Each path is a new rotation, seen through one point. The rows after it are directions, each followed by how far the rotation turns it, in deg/step (0 if it stays put).
Each turn is a multiple of 5 degrees from 10 to 175, or 0.
Each row of a path follows its step; steps can be skipped.

step 0: [11.6, -33.1, -5.1, 2.0, -4.8, -9.7, -30.8, 13.3, 24.7, 2.1, 0.0, 7.8, -9.4, -5.7, 16.8, -5.5, 24.8, 13.2, 5.4, 53.6, -15.0, -27.9, -5.9, -22.7, 24.9, 33.8, -0.2, 3.1, 2.5, -12.9, -15.0, 6.5, -8.3, 12.2]
step 1: [-20.1, -27.6, -15.8, 24.2, -12.5, -14.7, 0.8, -12.8, 42.2, 35.7, -10.8, 17.2, -8.9, -22.5, -17.5, -18.2, 12.6, -17.5, 2.0, 10.9, -12.6, 3.1, 3.1, -4.6, 18.0, 1.4, 22.4, -27.3, -22.7, 22.5, -7.7, 2.0, 11.6, 14.1]
step 2: [-14.9, 14.7, -17.4, -8.1, -16.2, 12.4, -2.1, -3.2, 27.2, 45.8, 9.5, -6.0, -23.4, 31.1, 15.6, -27.9, 14.1, -22.8, 2.3, -16.9, -15.8, -24.1, 23.4, 33.5, 13.9, 13.4, 11.9, 4.5, -11.7, -17.0, -3.6, 5.9, -10.7, 1.8]
step 3: [-25.8, -5.2, -15.6, -0.8, 1.2, -17.9, -8.3, 25.3, 14.6, -1.2, 38.2, 9.9, -17.8, -2.3, 29.7, -30.0, 33.5, -0.2, 7.3, 3.0, 1.3, 4.7, 23.4, -2.9, -22.2, 34.9, -17.1, -5.7, 13.1, -20.1, 4.5, -11.1, 24.6, 5.6]
step 7: [15.5, -4.7, -38.4, 15.4, -25.3, 11.6, 6.2, 5.7, -0.8, 1.1, 19.5, 9.8, -20.6, -22.5, -1.9, -13.0, 10.7, 29.0, 6.4, -6.5, 10.1, 4.0, 4.9, 6.8, 20.5, 28.8, 6.5, 28.9, 5.6, -9.3, -30.9, 4.9, -43.5, 21.0]
step 9: [-13.7, -2.2, 6.8, -21.3, 0.4, 6.7, -38.3, -23.4, 26.4, -0.2, -6.1, -8.1, -24.5, -7.1, 8.5, 29.9, 37.5, -14.6, 28.1, -0.8, 1.4, -10.6, 7.5, 20.9, -8.1, 2.1, 37.1, 7.1, -15.1, -6.1, -26.3, -7.9, -3.6, 17.4]
step 10: [21.8, -33.1, -39.2, -13.6, 0.6, 0.3, -15.0, 15.4, -16.5, 8.8, 3.2, -0.6, -40.1, 16.0, 7.0, -9.7, 35.0, -15.9, 10.0, 12.9, -9.2, -2.9, -9.2, -13.8, -8.6, 14.0, -1.9, -21.8, -15.7, -4.8, -24.4, -1.1, -7.7, 37.2]
step 12: [9.7, 2.5, 9.0, 17.1, -12.2, -4.5, -33.3, 1.9, 21.3, 7.0, -14.7, -1.8, -11.9, 12.6, 37.4, -34.9, 8.7, -18.2, 5.7, 8.3, -2.5, -18.4, 5.8, 4.8, 8.8, 25.2, 33.6, 37.2, -2.2, -21.3, 18.9, -22.5, -19.8, 0.8]
step 13: [-9.0, -16.5, -4.4, 10.0, -8.5, -1.8, -25.8, 27.7, 13.0, 5.4, 9.2, 10.9, 7.5, -27.1, 20.2, -20.9, 29.3, -35.4, -5.3, 1.5, 23.0, -0.3, 0.1, -12.8, 7.4, 33.9, -6.3, 3.7, -17.5, 33.8, 11.6, -12.8, 22.0, 30.4]
Speeds:
[-8.5, 3.4, -1.6, 5.6, -4.9, -1.4, 3.8, 6.8, 13.1, 1.9, 5.1, -1.7, 4.4, 4.8, 0.4, 0.5, 1.4, 4.2, -2.3, -2.5, -6.1, 1.2, 1.3, 2.5, 5.0, 5.9, -4.0, -9.7, 8.4, 0.7, -2.2, 12.2, 4.2, -12.3] -> 25
[-6.6, -8.2, 0.3, -1.3, 7.2, -2.1, -2.1, -2.2, -0.5, 5.4, 1.9, 5.8, 5.2, -15.6, 0.9, 2.1, 0.3, 1.0, -2.6, -7.4, -2.9, 8.0, 7.5, -7.4, -5.1, -5.3, 3.8, -7.2, 4.2, 4.4, 4.9, -3.8, 11.4, -0.6] -> 145
[3.6, -9.0, -5.4, -5.3, -8.6, 3.4, 3.7, -9.5, 1.4, -4.1, -11.1, -2.2, 1.0, 6.8, -2.7, 5.7, -1.8, -0.3, 7.0, 0.7, -1.6, 0.7, 10.1, -5.1, 4.9, 1.1, -3.0, -10.8, -7.2, 0.4, 5.3, 7.3, 4.1, 5.9] -> 80
[-1.2, -2.3, 2.2, -5.0, 4.9, -1.6, 6.7, -11.3, 3.7, 11.2, 5.0, 0.9, -5.3, -2.4, -8.4, 2.9, 10.6, 6.5, -1.1, 10.4, -1.5, -9.4, 0.8, 0.6, 3.5, -8.0, -0.5, -2.0, -0.3, -4.3, -11.0, 1.2, 0.9, 0.4] -> 45
[-8.6, 4.6, -0.2, 2.5, -1.7, -13.8, 10.1, 0.7, -0.4, -8.9, 0.3, 0.3, -4.8, -5.6, -1.0, -1.6, -5.5, -5.5, 2.8, 12.3, 5.2, -1.9, 0.7, 4.2, -8.2, 1.1, -1.3, -2.7, -6.8, 10.2, -1.5, 1.5, 7.7, 1.1] -> 145
[3.1, -0.2, 3.6, 1.3, -9.4, -2.3, 1.5, -5.1, -4.3, -5.4, 6.2, 4.3, 5.3, 0.1, -3.8, -0.6, 6.0, -3.3, 3.6, -2.3, 4.2, 3.5, 12.1, 5.3, 2.1, -7.4, -13.1, 6.4, 12.8, 7.6, -1.1, -3.1, -5.1, -1.0] -> 35
[4.7, -9.8, 0.0, 0.4, -0.5, -9.0, -6.2, 2.6, -7.4, -7.4, -8.7, -6.2, -2.7, 0.2, 0.3, -1.2, 2.6, -0.4, -4.1, 6.3, -17.9, 1.1, -4.4, -0.4, -3.6, -8.1, 1.4, -1.2, 6.1, 2.7, -4.4, 3.8, -3.3, -6.7] -> 65
[-4.2, 5.2, 6.5, 0.0, -4.8, -0.3, 3.7, 4.4, -4.0, -8.3, 0.8, 3.5, 0.0, 1.8, -5.2, -3.0, 11.9, 7.4, 12.3, -0.9, -4.5, -2.9, -2.6, -8.6, 4.8, 3.1, 10.8, -6.6, 0.5, 2.5, 3.6, -11.7, -1.6, -1.9] -> 120

step 2: [3.9, 14.3, -4.9, 13.1, -14.4, -13.6, -27.4, -27.3, 1.3, -13.7, 15.7, -9.7, -16.0, -12.0, 22.1, -6.0, -17.8, -1.6, 12.2, -5.8, -4.6, 11.4, 12.7, 0.7, -13.7, 18.8, 37.5, 9.5, -7.2, -11.1, -16.5, 18.7, 2.3, 8.0]
step 3: [-1.0, -8.7, 16.0, 9.6, 32.6, -31.4, -24.7, -2.5, 9.8, -6.0, 9.2, 6.2, -0.6, 26.8, 1.9, 3.1, -25.1, -11.7, 24.4, -2.5, 10.1, -22.2, 0.7, 11.6, 12.8, -7.5, 9.8, -12.1, -11.4, -8.1, -0.4, -1.6, -10.4, 24.7]
step 4: [17.2, -1.1, 16.7, -3.6, 18.7, -11.9, 32.0, -9.8, -4.5, -11.6, 27.5, -11.2, 17.0, -5.4, 5.9, -2.6, 11.1, 16.0, 7.1, -18.4, 13.6, -7.5, -7.0, 8.3, 3.6, 7.7, 2.7, -25.3, 11.4, -23.6, 13.0, -29.6, 17.9, 12.4]
step 7: [-2.1, -0.7, -12.6, -2.1, 5.5, -15.7, 4.0, -9.3, 6.6, 2.3, 10.4, -4.8, 22.2, -3.2, 26.1, 6.1, -8.2, 3.6, -6.4, -27.9, 0.4, -5.9, 9.0, 3.9, -5.0, -42.7, -11.3, -4.7, -25.1, -9.6, 32.1, -20.8, -17.8, 3.0]
step 8: [12.1, -1.2, -2.5, 0.4, 2.7, -25.4, 18.4, -6.7, -8.7, -12.0, -18.4, 5.9, 0.4, -24.9, 15.6, 5.0, 3.4, 27.9, -5.7, -11.8, 21.0, 5.9, -17.0, 1.4, -20.9, -9.9, -8.0, -35.7, -1.5, 29.5, -14.9, 2.5, -14.8, 0.7]
step 9: [-5.3, -7.3, -11.2, -15.0, 2.5, -16.6, -1.4, 17.4, -17.7, -2.6, 13.1, -0.1, 10.7, -1.3, -19.4, -1.1, 4.3, -10.4, -7.0, 11.9, 3.4, 41.1, -8.1, -14.0, -8.9, 13.1, 7.2, -11.1, -22.6, -1.0, -31.2, -17.2, -32.1, -1.0]
step 11: [17.6, -10.9, -13.9, 18.5, 15.1, -13.8, 5.7, -32.8, 1.0, 23.5, 10.2, -8.3, -5.3, -13.4, 15.1, 27.9, -12.3, 5.3, -13.2, 8.8, 5.1, 14.1, -3.4, 11.1, -30.7, -15.8, 21.2, 6.6, 2.7, 6.3, 6.0, 20.4, 6.5, 3.0]
step 12: [-0.7, -12.8, 17.1, -24.3, 29.7, -20.0, 2.9, -14.0, -12.2, 20.2, -3.8, 8.5, -4.3, 13.6, -10.9, -10.6, -10.4, 4.6, -6.1, 29.5, -12.0, 0.0, -17.1, -8.6, 1.1, -20.0, 4.5, -22.6, -15.0, 11.1, -21.0, 4.9, 5.1, 24.7]
step 13: [1.9, 12.1, 19.6, -6.7, -4.5, -5.0, 2.6, -29.8, -19.1, 11.0, 19.6, -2.6, 8.9, -14.3, -9.5, -35.5, 30.4, 4.5, 1.7, 6.1, 7.0, 19.5, -2.5, -3.0, 3.8, 10.2, -4.5, 18.7, -11.5, -7.4, -4.7, -26.9, 12.2, 23.9]
Speeds:
[1.4, 4.7, -1.4, -4.8, 2.3, 1.1, -3.9, 9.3, -5.7, -11.4, 8.5, 1.8, -0.5, 2.4, 7.4, 8.4, -2.2, 0.1, 2.8, -18.0, -0.8, -4.7, 0.7, 5.4, -0.8, 4.1, -5.3, -9.6, -0.8, -3.4, 0.1, -1.1, -2.7, -4.6] -> 25
[-1.8, 2.8, -0.5, 1.2, 7.6, -8.6, 0.3, 1.5, -6.7, -6.5, -2.2, 0.8, -9.9, -6.6, -11.9, 1.6, 2.9, 6.0, 3.4, -1.4, 6.8, -3.6, -0.2, -9.0, 4.8, 1.3, 0.1, -2.2, -3.6, 8.6, 5.6, -13.2, 3.9, 5.8] -> 80
[-12.5, 4.2, 3.2, -11.4, -12.3, -4.9, -7.1, 1.6, 1.2, -0.8, 2.7, 7.1, -11.6, -2.6, -0.7, -5.8, 3.8, -2.1, 0.8, -0.7, -5.3, 7.9, -9.0, -2.4, -1.4, 5.4, 1.8, 0.4, -0.8, -4.8, -0.8, 3.3, -2.3, 6.4] -> 100
[-0.5, -6.3, -2.4, 1.6, -5.0, -1.7, -4.9, -0.8, 2.0, 0.9, 2.0, 2.2, 0.3, 7.5, 0.9, 3.5, -13.9, 3.0, 4.4, -0.7, 9.8, 4.7, -8.9, 6.6, -0.2, -2.2, -2.2, 6.0, 4.6, 1.8, 19.0, -2.3, 0.0, 2.4] -> 95
[1.2, -3.7, 0.9, -13.4, 3.4, -3.9, -5.0, 3.2, 1.9, 4.5, 7.8, -4.1, 9.3, 5.1, -5.1, -8.2, 1.1, -9.4, -1.3, 6.5, -2.6, -8.3, 1.5, -5.7, 1.0, 1.0, -8.5, -1.9, 1.4, -6.0, 6.0, -11.0, -3.0, -1.7] -> 120
[-3.6, -0.5, 4.6, -4.7, 0.6, -1.4, -4.1, -4.2, -8.5, 5.3, -8.7, -13.6, -6.8, 8.4, -2.0, -1.6, 1.4, 4.1, -1.6, -8.3, 3.3, 1.1, 8.1, 5.9, 3.3, 1.0, 3.2, 7.9, 6.3, -2.9, -3.5, -4.0, -12.3, -1.3] -> 100
[2.7, 0.6, -4.4, -11.4, -4.3, -6.3, 1.6, -9.5, 1.5, 4.5, -0.9, 4.1, 5.4, -16.1, 3.3, 5.4, -1.2, 4.5, 8.3, -4.7, 2.2, -6.8, 3.9, -2.7, -0.8, 4.4, -1.9, 9.2, 9.2, 1.0, -1.0, 2.1, 1.5, -5.2] -> 120

step 1: [-13.0, -3.4, 12.0, 29.4, -15.1, 6.9, -2.5, -14.1, 15.5, -3.8, -8.5, -2.7, -25.5, 0.3, 19.3, 35.6, -14.1, -0.5, 16.5, 15.2, 13.5, -2.9, 7.1, 1.2, 15.4, 26.3, -24.9, -45.2, -10.3, 17.5, 21.0, 4.0, -29.5, -20.1]
step 2: [-0.6, 12.2, 5.8, 10.7, -16.0, 5.8, 6.3, 6.1, 15.1, -11.1, 23.3, 8.0, 14.7, 20.8, 8.2, 48.7, 22.1, 19.3, 9.3, -6.0, 41.5, 8.4, -7.5, 4.0, -13.7, -11.5, 30.6, -34.6, 11.1, -13.8, 17.3, 13.5, -11.5, 0.9]
step 3: [-9.5, 40.2, -0.6, -2.8, 1.4, 7.0, -11.1, -21.2, 21.6, -12.8, -3.6, -14.9, 5.6, 27.1, -14.7, 20.8, -12.4, 0.2, 0.0, -5.8, 15.4, -13.9, 4.7, -1.9, -24.9, 27.8, -26.1, -42.8, -5.7, 1.8, -3.8, 12.7, 10.9, 40.0]
step 5: [-25.3, 11.4, -2.4, -2.4, 6.1, 6.9, 3.4, -6.3, 28.7, -14.3, 5.0, 6.7, -8.8, 20.7, 46.3, 6.6, 2.4, 4.8, 35.9, 3.9, 31.0, -10.2, 37.2, 12.2, -15.6, -17.7, 16.5, -23.4, 10.9, -15.8, -0.5, 17.2, -4.1, 10.7]
step 6: [-13.4, 8.6, 13.4, 11.0, -8.3, 19.5, -19.7, 3.4, 25.4, -18.5, 11.7, -17.4, 9.8, 32.5, -12.7, -0.4, -28.0, -26.4, -11.2, -27.0, 27.5, 16.1, 15.8, 8.7, -16.8, -26.4, -4.2, -24.5, -21.0, 20.5, 3.5, 14.6, 7.0, 17.4]
step 8: [-23.8, -19.4, -3.2, -11.0, -8.3, -7.4, -5.4, 35.2, 17.2, -24.0, -6.8, 16.0, 7.1, -1.8, 20.0, 7.2, -28.6, -21.9, 39.2, -9.7, 27.2, -12.3, 21.7, 4.0, -4.1, -0.3, -15.6, -33.3, 2.1, 4.4, -22.0, 16.3, -12.4, -20.7]
step 11: [-3.2, -2.7, 31.8, -23.5, -4.7, -3.7, 3.7, 4.2, 9.3, -25.7, 8.7, 6.4, 7.4, -11.4, 5.3, 38.5, -17.3, -9.1, -8.5, 18.0, 32.7, -8.2, -6.5, 9.1, 7.3, -12.1, -28.2, -37.3, 22.4, -4.0, -21.9, -9.0, -12.0, -30.8]
step 12: [-15.5, -0.2, -14.2, 22.0, 8.5, -10.8, -32.2, -15.8, 21.2, -14.2, 13.6, -10.8, -16.0, 19.1, 24.1, 34.4, 5.4, 11.9, -2.8, -6.9, 2.4, -15.9, -2.1, 4.6, -21.4, 6.2, -11.1, -39.5, -9.3, -22.4, 7.9, 11.9, 6.6, -42.3]
step 13: [9.8, 18.5, 11.7, -6.8, 24.7, -11.7, 0.7, -4.8, 7.0, -9.5, 1.4, -13.2, 3.9, 30.6, -26.0, 29.9, 9.5, -10.6, 6.0, -9.3, 17.0, -1.7, -7.6, -38.2, -7.0, -22.0, 11.0, -50.1, 7.0, 22.4, 10.9, 19.5, -11.8, -10.6]
Speeds:
[4.7, 4.1, -3.8, -0.7, -11.1, 3.8, 10.1, -5.0, 0.8, 4.7, 4.4, 2.4, 9.6, 1.7, -2.1, 7.0, 2.2, -5.9, -5.1, 5.0, 4.3, -7.7, -4.0, -1.6, -0.1, -14.0, 4.2, 6.8, 3.1, 6.3, -6.1, -0.4, 0.3, -6.6] -> 160
[-2.0, 8.5, -3.3, 7.9, 4.8, -2.8, 9.8, -3.3, -4.1, -4.2, -0.2, 8.4, -1.9, -1.3, 0.1, -13.4, 2.1, 2.8, 5.8, 2.9, -4.7, 1.9, -6.6, 1.3, 3.1, -6.4, -2.2, -8.3, -2.7, -0.1, -15.0, 2.7, 0.6, 5.2] -> 70
[-6.2, 2.5, -0.9, 2.8, 10.9, 3.5, 2.7, 6.8, 6.0, 4.4, -5.5, -0.4, 12.9, 3.8, -7.6, -3.6, 2.2, 10.2, -6.7, -0.8, 0.8, -0.7, -2.0, 3.5, -4.7, -7.7, 1.1, -3.7, -2.1, 5.2, 10.1, -8.7, -4.3, 4.9] -> 100
[-0.3, 7.5, 3.2, -0.7, -3.0, -4.1, 0.1, -7.8, -4.0, -1.8, 5.8, 1.4, 5.0, 6.3, -7.7, 0.7, 4.4, 8.3, 1.4, 8.5, 0.2, -1.3, 6.0, -1.8, 9.1, 6.1, 1.8, -9.9, 2.2, -2.8, 8.5, -2.5, 14.0, -6.7] -> 35
[8.7, -6.5, -7.7, -1.6, 4.1, 5.3, -3.6, -3.9, -1.2, 0.2, 2.1, 4.1, 7.6, 2.3, 1.7, 1.0, -12.6, 4.3, 10.3, 6.3, 8.0, 6.0, 6.8, 6.5, -0.5, -1.7, 1.7, 4.7, -7.9, 3.9, -2.2, 0.3, 7.7, 8.4] -> 25
